A single turn carries every row of the set below to another of its rows. Some are shown first; where does it send the rows asked next?
q_146: [  8.8 -37.4  27.5  12.2 -17.1  -1.7  -5.5 -21.4 -23.4  -3.0  -8.0  -6.0
  -4.1 -25.1   7.7   6.3   1.2  21.5 -27.5   1.2 -32.3  -0.1  33.1  -5.8
  19.5  13.4   5.6  13.4   9.7 -16.8 -23.3   6.5 -13.8 -12.4  -3.7 -33.5
 -19.9  15.1  -9.3  -6.6  -1.2  -8.6  -1.2  10.7  -8.6 -16.6   1.7 -10.1]
q_219: [  7.2 -30.0  -4.9   6.6   0.2  12.9   4.6 -16.7 -11.5  11.8  10.2   0.2
 -10.3 -18.9  15.5  15.4  -7.9  -0.3  -2.7  11.8 -16.6 -10.3  15.8 -12.4
   9.4  28.5   0.9   0.5 -24.1 -13.3 -36.9 -24.0  19.1   9.7  11.6 -26.2
   4.0   8.6 -14.5 -38.0  15.0  -0.7  18.0  -6.2   4.7 -14.2  21.7  -3.2]
q_566: [ 17.9 -15.2   7.1  18.4  10.2 -14.6  26.8 -22.2  -4.7   5.5  12.8  24.7
  12.1  -0.8  17.4  11.5  18.9 -11.1 -16.7   2.4   3.4 -15.3  22.8   1.5
  20.9  10.5   6.6  -5.8  19.0 -21.0  -5.2  -0.2 -18.3  -4.8   7.4 -34.8
 -14.4   1.2  -4.6   6.2   1.6   7.2  23.2  -7.0   3.6 -22.3  13.3  -0.7]
q_790: [ 10.1 -35.2  21.1  13.1   5.9 -30.8  17.7   2.1  -4.8   0.6   8.3  -1.8
  10.6 -23.3  -1.0   8.4   9.9   4.2 -22.6   7.5  -9.2  20.3  12.0  -9.9
  -3.9  14.4  -8.9   7.5  -6.3   1.6  18.3  10.3  -7.3   4.4   6.4 -18.4
 -20.8  12.5 -38.1 -10.9  -0.1  29.1  12.0   3.8 -12.7   1.5  33.0  -2.2]
q_13: [ 36.1 -13.2  -7.5   7.6 -10.4 -14.0  -5.3  -6.2 -25.2   9.3 -23.2  10.9
  12.7 -26.5  18.9   0.4 -10.4 -14.3   9.2 -21.5  10.6   8.1   4.6 -21.3
  -7.1  23.6   4.0   6.6  10.6 -28.8 -18.4  -6.7   0.7   4.4  -4.2 -15.6
 -23.2   1.9 -41.7  -1.2  -2.5  -1.5   9.7 -16.0  -5.6  -5.8  10.0  15.4]
q_863: [ 13.8 -13.2   5.7  13.0  11.1 -18.7  24.1 -21.2  -0.4   7.1  10.2  25.5
  13.6  -1.9  18.3  11.8  22.8 -13.9  -5.4   8.1   2.7 -13.8  21.7  -2.8
  16.2   9.0   8.8  -1.6  19.7 -21.5   2.0   0.3 -17.0  -9.9   9.9 -29.6
 -13.5  -4.7  -2.9  -0.1   1.7   1.9  20.1  -9.5   2.0 -19.5  11.1   1.0]
q_137: [  2.2 -36.2  -7.7   7.0   3.7  20.7   3.0  -9.0  -8.3   5.4   7.3  -6.7
 -11.1 -15.6  11.2  14.3  -6.4   3.6  -2.4  13.8 -11.8 -13.7  14.4  -5.8
  13.3  30.8   5.2   6.5 -18.8  -9.5 -33.8 -20.7   8.9   2.1  13.2 -31.8
  11.5   4.7 -24.9 -39.1   6.4   1.8   6.0  -7.5   4.6 -12.9  25.9   0.4]
q_413: [  3.8 -36.1  25.6   7.3 -17.7  -5.1  -3.9 -21.3 -23.7  -3.0  -3.7  -2.9
   5.4 -19.7   2.6   1.8   3.1  18.8 -28.2   1.1 -23.7   1.1  36.0  -8.3
  25.3  14.0   3.8  16.5   8.9 -16.3 -21.1   3.7 -12.9 -13.3  -0.8 -32.0
 -13.0   7.9  -8.4  -7.3  -2.3  -7.1  -4.3  17.8  -8.2  -9.0  -2.3 -12.3]
q_354: [ 35.0 -11.9 -10.6   6.7 -13.2 -13.3  -4.3 -15.2 -27.5  12.4 -19.6   8.2
  13.0 -23.8  24.5  -4.5 -13.1 -21.0   6.7 -14.5   8.1   3.4   9.6 -18.9
  -9.7  13.0  13.6  11.7   8.1 -26.1 -28.6   2.9  -4.7   5.2  -7.6 -14.8
 -18.0   5.3 -38.8   4.8  -3.9  -3.3  16.1 -14.8 -12.9  -2.5  10.0   4.9]
q_548: [ 14.5 -12.6  13.0  16.1   9.5 -22.9  18.6 -26.4   1.6   8.4  14.0  24.8
  16.0  -7.9  14.9  18.6  19.9 -10.1 -10.3  -1.2   8.4 -14.2  23.6   1.7
  14.1  12.8   7.4  -0.6  20.2 -16.9   1.2  -1.6 -15.4 -12.1   4.8 -34.4
 -13.0   1.1 -12.2   3.7   4.0   1.5  18.7  -4.0   3.4 -26.0  10.3   2.7]
q_691: [ 11.8 -42.2  23.4   8.3  16.4 -29.5  15.7   3.0  -9.5  -4.2  12.9  -4.9
   9.4 -15.8   5.3   6.7  13.6   7.1 -19.7   0.9  -6.5  14.0  12.0 -18.8
   2.2  30.0  -7.7  10.7  -8.8   3.9  14.7   8.0  -5.9   4.3   7.1  -9.2
 -19.3  20.5 -39.7 -11.7  -2.5  27.7  14.6  -1.1  -3.3  -0.6  31.9   0.2]
q_450: [ 39.1 -14.0  -8.6   5.5 -15.8 -12.4  -4.3  -9.2 -21.6   1.7 -23.0  10.7
  10.9 -29.3  26.0  -6.3 -19.6 -21.2   3.1 -20.1  12.9  10.7  14.7 -11.8
  -5.1  11.2   6.6   6.0  12.8 -26.6 -16.5   1.5   1.5   9.8  -1.4 -12.5
 -23.2   5.1 -33.7  -2.5   3.2   3.0  14.2 -13.4 -10.6  -2.9  13.8   3.2]
q_603: [ 11.9 -37.9  12.3   9.1  -6.1  10.6  21.3 -26.6 -16.7  18.8 -23.3 -14.3
  -5.3  -5.6  33.8  -4.9   9.2   2.4  -0.2   8.1 -23.5  -8.9  16.6 -17.6
 -15.2  32.0   5.4  -1.5  15.8  -6.0  -4.0  19.8  -7.9  -5.2  37.5 -14.9
 -11.4  -4.6 -24.7  -9.6  -2.2  -5.4   3.5 -20.4 -14.1 -10.8  -0.2  -3.5]
q_79: [ 11.3 -38.7  -0.9  11.0   6.6  19.7   6.9  -9.7  -9.4   7.7  13.1  -4.4
  -8.5 -16.4  11.7  15.8  -7.4  -2.9  -7.2  16.8 -16.7  -8.8   6.3 -11.0
  14.5  28.4   0.5   6.9 -20.0 -14.7 -38.8 -15.6   3.7   6.9  15.6 -29.6
   6.8   7.0 -11.5 -42.6  13.5   5.0  10.6 -11.5  -1.4 -22.6  19.8  -4.7]
q_9: [ 11.5 -37.5  28.0   6.7  13.6 -25.3  14.4   8.0  -7.5  -8.9  11.5  -3.3
   1.9 -20.9  -3.4   6.9  11.9   7.6 -24.2  -2.2  -3.7  19.9  10.4 -14.1
  -1.7  22.0  -7.5   5.3  -4.4   2.3  10.8  10.2  -9.1   5.3   5.4 -21.5
 -17.0  13.8 -37.7 -21.6   5.7  24.6  11.7  -7.5 -10.1   4.1  34.0   2.4]
q_387: [  5.0 -37.2  -4.3  -2.8  -3.8  17.5  10.6  -4.0 -12.1   5.5   8.9  -9.1
  -1.4 -26.1   9.5  14.5 -14.1  -3.5  -3.8   8.4 -10.1  -7.0   6.4  -8.6
   8.0  30.3   1.2   5.3 -13.3 -10.1 -34.4 -26.8  13.1   9.7  18.1 -26.7
  10.0   4.9 -22.3 -39.3  14.3   2.0   8.1  -8.9   7.8 -10.9  16.7  -3.4]
q_991: [  1.1 -31.5  -2.0   6.9  -0.4  12.8   7.5  -7.3 -14.5   1.8   5.4  -3.8
  -8.5 -20.1  13.8  12.3 -12.4  -2.1  -2.2  10.3 -14.5  -8.7   8.7  -8.4
   9.1  34.8   2.5   5.2 -16.7  -9.4 -44.7 -22.7   8.9   6.4   6.3 -28.6
   6.5   7.6 -15.5 -44.9  12.3   7.5   6.7 -12.0   0.6 -19.0  24.7  -0.8]
q_302: [  3.8 -32.1  -9.3   5.4   0.6  22.6   8.9  -9.3  -6.8   5.3   7.6  -3.0
  -9.8 -13.9  17.2  15.4  -8.9   1.3  -4.2   4.6 -16.7  -7.1   5.3 -17.1
  10.6  28.1   1.8   7.5 -14.7 -14.4 -38.4 -22.4  10.2   7.3   7.6 -18.6
   7.7   9.5 -17.0 -42.3  10.7   2.1  14.0  -7.9  -0.1 -13.7  24.0   4.9]
q_363: [ 15.2 -31.8  14.8   7.1  12.6 -36.0  16.8   2.1  -4.7  -5.8  12.6  -2.0
   4.1 -24.9  -5.4   5.1   8.4  10.5 -20.7   5.6  -6.9  23.6  13.4 -18.2
  -2.6  19.5  -7.0   7.2  -8.2  -0.8  12.8  -3.9  -6.4   5.6   2.8  -6.9
 -18.1  12.9 -34.7 -19.8   0.9  25.9  12.4  -1.5 -14.1   4.3  24.3  -6.0]
q_650: [ 15.2 -40.9   2.1  14.8  -6.0   1.6  20.4 -29.4 -23.7  12.8 -22.3 -11.8
  -1.9  -0.8  34.6  -6.6   7.4  -8.1  -1.5  13.6 -22.9  -5.4  14.9 -16.2
 -15.7  24.6   4.6  -6.9  11.2   2.6  -1.3  21.1  -6.8  -5.6  43.3 -19.6
  -6.8   2.9 -20.9 -11.7   0.3  -1.9   5.5 -16.0  -4.7 -10.1   2.6  -4.7]
q_128: [ 13.3 -36.4  21.6  12.2  18.3 -29.9  19.7   4.6  -9.4  -7.0   7.3   3.7
   4.0 -26.8  -0.7   7.5   9.7   4.6 -20.1  -0.9  -4.9  18.5  12.8 -10.2
  -0.5  19.4 -12.6   0.5 -10.6   5.6  10.3   7.9 -10.8   8.3   4.1 -12.0
 -18.7  14.2 -33.7 -20.8  -3.3  32.5   8.4  -2.4  -7.4   0.3  30.1  -4.9]
q_348: [ 14.1 -37.2  12.5  14.3  -1.0   9.9  22.3 -29.9 -16.8  13.5 -21.6  -8.3
  -8.9  -3.9  32.7  -5.6   0.5  -2.0  -5.2   9.1 -23.5  -8.5  11.5 -14.2
 -15.4  29.5  15.2  -4.0  19.9  -1.9  -0.5  20.1  -9.3  -4.8  35.2  -8.9
  -5.4  -1.0 -21.7  -6.9  -2.3  -1.1   9.2 -19.1 -12.5 -16.4   3.6   1.5]
q_964: [ 15.6 -33.2   0.9  12.7  -3.1   5.6  22.8 -28.8 -21.1  22.2 -18.8 -11.9
  -2.8  -5.7  36.6  -2.0   2.9  -7.1   0.3   9.4 -26.5  -6.0  15.8  -9.0
 -13.8  33.2   8.3  -3.0  17.4  -0.8  -1.3  14.9  -5.4  -3.6  39.5 -16.6
 -11.7   1.2 -23.5  -9.1  -1.1  -6.8  12.0 -24.4  -8.4 -10.6  -1.5  -3.0]
q_257: [ 32.4 -11.8  -7.0  10.2 -10.9 -15.9  -3.7 -11.3 -25.8   4.2 -23.0   6.5
  14.9 -26.2  20.8   0.2 -23.2 -16.2   8.0 -20.1   8.3   6.6   7.3 -14.9
 -11.1  18.5   8.0   2.4  15.5 -26.0 -27.6   6.2  -1.9   8.9  -3.2  -6.7
 -24.0   5.1 -34.3  -2.7  -4.6   3.7  10.4 -12.1  -7.9  -3.9  17.8   9.6]
q_704: [ 23.5 -41.2  19.4  13.5  12.6 -31.5  14.0   0.1  -8.0  -4.3   4.6  -3.1
   1.9 -17.5  -0.3   6.2  15.0  10.3 -24.1  -4.2  -2.9  15.9   6.0 -12.8
   2.2  19.6  -5.2   3.3  -2.9   3.8  16.8  16.4 -15.1  11.5   8.0 -14.8
 -17.8  12.4 -31.7 -14.9  -4.1  29.6   8.6   3.3 -14.1  -0.6  29.8  -6.0]
q_273: [ 37.8 -20.2  -2.2  11.1 -15.3 -22.7  -4.7  -5.9 -23.3   6.7 -20.2  10.0
   7.7 -27.7  23.7  -0.2 -23.7 -17.9   9.4 -18.2   7.7   6.0  14.3 -15.0
  -8.8  17.3  11.1   9.5  21.3 -24.0 -21.4   6.0   6.1   2.5  -3.7 -18.9
 -16.5   4.7 -40.8  -0.1   1.6  -1.2  14.1  -9.0  -3.7  -3.0  10.5   4.6]
q_940: [ 37.7 -16.1  -7.8  11.2 -12.5 -12.2 -10.3 -17.8 -25.8   7.1 -27.7  11.8
  11.2 -26.9  24.0   6.2 -20.1 -20.5  -1.0 -17.2   5.2   3.4   6.5 -14.1
  -6.8  18.0  15.0  11.1  16.9 -34.6 -26.0   6.2  -3.5   7.2   0.7 -17.8
 -20.4   3.3 -30.2  -4.0   0.6   2.8  11.5  -7.2 -11.7  -5.5  10.5  10.8]
q_109: [ 11.9 -37.2  29.6   9.4 -17.1  -9.5  -4.8 -27.6 -21.8  -2.9  -9.8  -7.1
   2.7 -18.2   8.4   8.3  -1.3  26.4 -22.3   6.5 -26.3  -8.0  30.8  -8.4
  23.1  10.0   4.4  24.0   3.6 -13.9 -24.6   7.6 -11.0 -14.1  -5.9 -19.9
 -15.9   9.8 -10.5  -4.1  -0.8  -1.1  -2.5  14.5  -8.5  -6.0  -3.1  -5.8]
q_824: [ 16.7 -20.3   6.3  18.3  14.5 -17.4  20.3 -25.9  -0.3   9.0  15.7  24.5
  18.5  -2.4  12.3  16.3  19.8 -10.2  -2.5  -1.1   1.6 -14.2  29.9   0.9
  12.9  16.9   6.6   1.8  18.9 -18.8  -8.5   2.6 -14.2  -7.9   5.4 -44.0
 -13.1  -6.8 -10.7   0.8   1.3   3.6  23.0  -6.5  -1.8 -28.3  13.3   2.5]
q_351: [  8.9 -37.9  28.6  12.8 -18.3  -2.3   2.2 -23.8 -24.0  -4.7  -9.7  -7.2
  -0.9 -16.4   2.5   6.8   1.9  25.2 -25.5   7.8 -27.3   2.4  31.6 -12.6
  26.3  17.0   6.6  16.6   3.8 -11.4 -24.7   1.5  -6.0 -14.5   0.3 -25.1
 -13.6  15.4 -15.4  -5.6  -3.0  -7.6  -3.3  14.1  -5.9  -9.0  -2.6 -13.5]

q_257 turns into q_991
q_9 turns into q_450
Where do these go?
q_863 turns into q_603
q_824 turns into q_650
q_548 turns into q_964
q_387 turns into q_363
q_940 turns into q_79
q_566 turns into q_348
q_137 turns into q_790
q_273 turns into q_219

